In the rows, 128 means zero.
M: rows in 3 groups, each row roughly a mix of its group's directions (some rows in no group):
M (110 x 10):
[[ 99 109 184 119  82 135 123 156 136 141]
 [102 106 134 146  92 146  95 164 173 123]
 [ 82 100 119 161 115 105 142 124  81 108]
 [140  93 133 158 140 146 181 105 140  92]
 [140 105 128 113 164 117  62 125 125 158]
 [116 118 145 116 104  59 131 145  92 120]
 [ 88 111 133 111  66 163 111 135 126 132]
 [112  93 150 158 115 191 142 138 141 136]
 [146 130 123 116  97 116  68 164 142 158]
 [151 128 138  96 163 125 162 121  71 144]
 [134 131 117 124 179 112 118 120  65 109]
 [166 130 164 104 124 184 116 114 122 154]
 [152 118 182  83 102 149 128 150 146 136]
 [109 117 140 189 145 151 168 112 106 136]
 [119 146 120 117 172  67 152 142 132 105]
 [145 110 140 131 130 186 108 100 154  88]
 [ 98 102 129 168 110  98 147 131  82 103]
 [134  91 166 149  86 141 148 143  86 132]
 [155 169  82 112 161 127 154 111 153 123]
 [113  83 167 135 111 149 140 148 163  91]
 [132 145 104 133  77 173 144 118 149 164]
 [155 156  89  94 137 165 156 111 156 137]
 [134 123 127 107 114 187 136 138 180 150]
 [108  90 158 178 107 145 106 149 102 123]
 [140 119  95 155 162 122 154  98  85  97]
 [173  94 110 142 135  79 143 105 120 102]
 [104 108 152 134 191 120 149  97 122 106]
 [146 142  79 141 159 128 169 100 105 103]
 [124 158 113 101 135 116 160 135 149  65]
 [174 144 127  96 133 155  83 118 165 129]
 [130 146  81 140 136 172 177 112 142 119]
 [151 120 150 109 147 105 165  89  97  91]
 [121 144  90  84  80 147 137 128 159 144]
 [108 149  58 114 105 109 133 117 152 118]
 [125 144  89 152 167 129 168 106  97 103]
 [ 74  92 153 127 117 165 158 148 132 124]
 [156 154  97 115 143  84 166 127 166 134]
 [166 138 101 113 118 142  72 145 144 162]
 [135 120 201  89 137 133 113 134 129 111]
 [173 147 142 120 165 133  85 120 163 148]
 [113 122 139 183  69 126 118 108 124 144]
 [104 120 129  99 166  94 177 150 108 114]
 [164 161 110  94 135 124 129 128 188 138]
 [118  92 172 119  90 141  91 146 112 152]
 [141 124 156  94 138 115  85 144 139 183]
 [104 118 170 180 141 111 150 148  99 114]
 [135  86 181 143 131 155 165 134 104 122]
 [171 166 117  93 118 121  97 154 153 106]
 [109 119 100 126 106  74 178 137 124 146]
 [107 112 175 123  89 122 144 165 150 161]
 [101 115 145 108 130 168 182 110 110  98]
 [116  91 135 148 141  92 102 113  76 153]
 [147 118 186 126 144 172 115 159 146 140]
 [119 137 106 109 116 187 151  96 160 148]
 [127  80 179 156 119 104 106 140 104 125]
 [114 124  53 145 114 135 139 161 120 122]
 [102 114 116 143 140 158 190 124 102 100]
 [151 105 163  76 107 142 168 130 118 144]
 [151 143  80 107 126 139 177 116  97 150]
 [140 168 137 145 159 166 126 171 164 128]
 [ 85  93 145 148 100  90 129 141  92 134]
 [138 119 156 148 185  93 132 109  96 108]
 [135 120 135 129 189 175 158 147 120 142]
 [112 128 133 174 152  91 151 102 105  90]
 [130 161  79 122 148  96 118 110 164  97]
 [132 114  92 143 104  96 181 113 137  94]
 [124 106 141 121  73 165 102 154 141 160]
 [122 154  90 111  99  97 120  84  93 138]
 [136 137  83  98 105 171 133 168 133 106]
 [ 95 128 116 108  83 169 143 153 166 131]
 [118 123 115 134 119 193 175 111 127 108]
 [165 119 161 163 175 160 124 121 107 119]
 [ 82 103 121 113  80 119 118 166 112 146]
 [120 110 139 130  94 125  79 138 140 185]
 [154 131 122 104 128 161 147  74  85 139]
 [125 103 147 104  75 152 119 152 171 136]
 [138 164 105 104 142  77 103 142 165 118]
 [ 98 108 164 110  82 126 105 154 154 155]
 [113 139  73 152 138 128 179 112 120 103]
 [129 152 146 106 124 133  81 154  94 174]
 [135 141  98 144 156 184 131  80 122 127]
 [110 111 116 139 146 183 159 102  87 136]
 [122 109 124 106  78 177 101 140 152 147]
 [147 123 138 157 147 186 150  85 137 118]
 [148 121 139  82  86 142 102 157 139 164]
 [145 132  68 115 130 147 129  84  96 142]
 [165 149 119 118 179 153 150 110 168 126]
 [153 165 124 102 149  99 101 131 177 104]
 [162 139 131  87 112 137 122 114 190 115]
 [116 114 116 168 135  91 182 124 106 102]
 [131 143 127 148  85 130 105 156 174 169]
 [121 124 127 172 179 110 168 111 113 106]
 [149 143 163 110 137 106  79 151 171 132]
 [138 114 144 114  64 166  94 134 125 118]
 [127 156  73 109 138 145 152 102 165 107]
 [131 130 130 138  73 147  95 145 141 178]
 [102 146 110 129  94 157 172 147 168 111]
 [145 163 121  96 135  82 173 114 132 153]
 [118 165  66  99 140 130 131  93 136 133]
 [172 126 162 110 137 117 167  87 131  99]
 [125 101 109 144 112 142 175 115  70 124]
 [107 137 132 130 135 204 106 116 107 114]
 [113  93 182 138 107 115  85 148 116 141]
 [129 149 115 140 158  83 158  86 119  94]
 [155 160 105  84 148 126 115 124 173 156]
 [149  99 170  94  91 146 160 133 115 151]
 [100 104 151 163 136 136 180 137  95 108]
 [157 162 132  85 137 111  96 138 167 101]
 [144 148  70 108 110 155 105 126 159 151]
 [130  99 143 102  96 184 127 149 121 163]]

one row of each group, then the others: which group is each in?
[115 142 110 169 177 116 139 105  84 116] : (97)
[150 141 149  95 103 105  85 153 151 164] : (54)
[ 87 134  93 113  85 149 156 140 161 119] : (55)

[165 138 134  90 145 157 106 164 151 162] : (97)
[135 144 106  75  89 103  93 139 130 150] : (97)
[103  91 176 162 116 144 138 156 109 149] : (55)
[154 108 176 154 142 110  94 153 127  93] : (97)
[128 114 181 129 142  83  94 161 123 117] : (55)
[119 149  87 141 143 164 174 108 101 104] : (54)
[103 102 168 142  93  83 113 157 137 135] : (54)
[ 99 130 101 125 103 146 120 171 184 135] : (55)
[146 170  99 133 175  88 114 108 117 116] : (97)
[132  96 178 177 111 138 147 121 100 125] : (97)
[163 112 141  73 129 139 125 105  82 113] : (97)
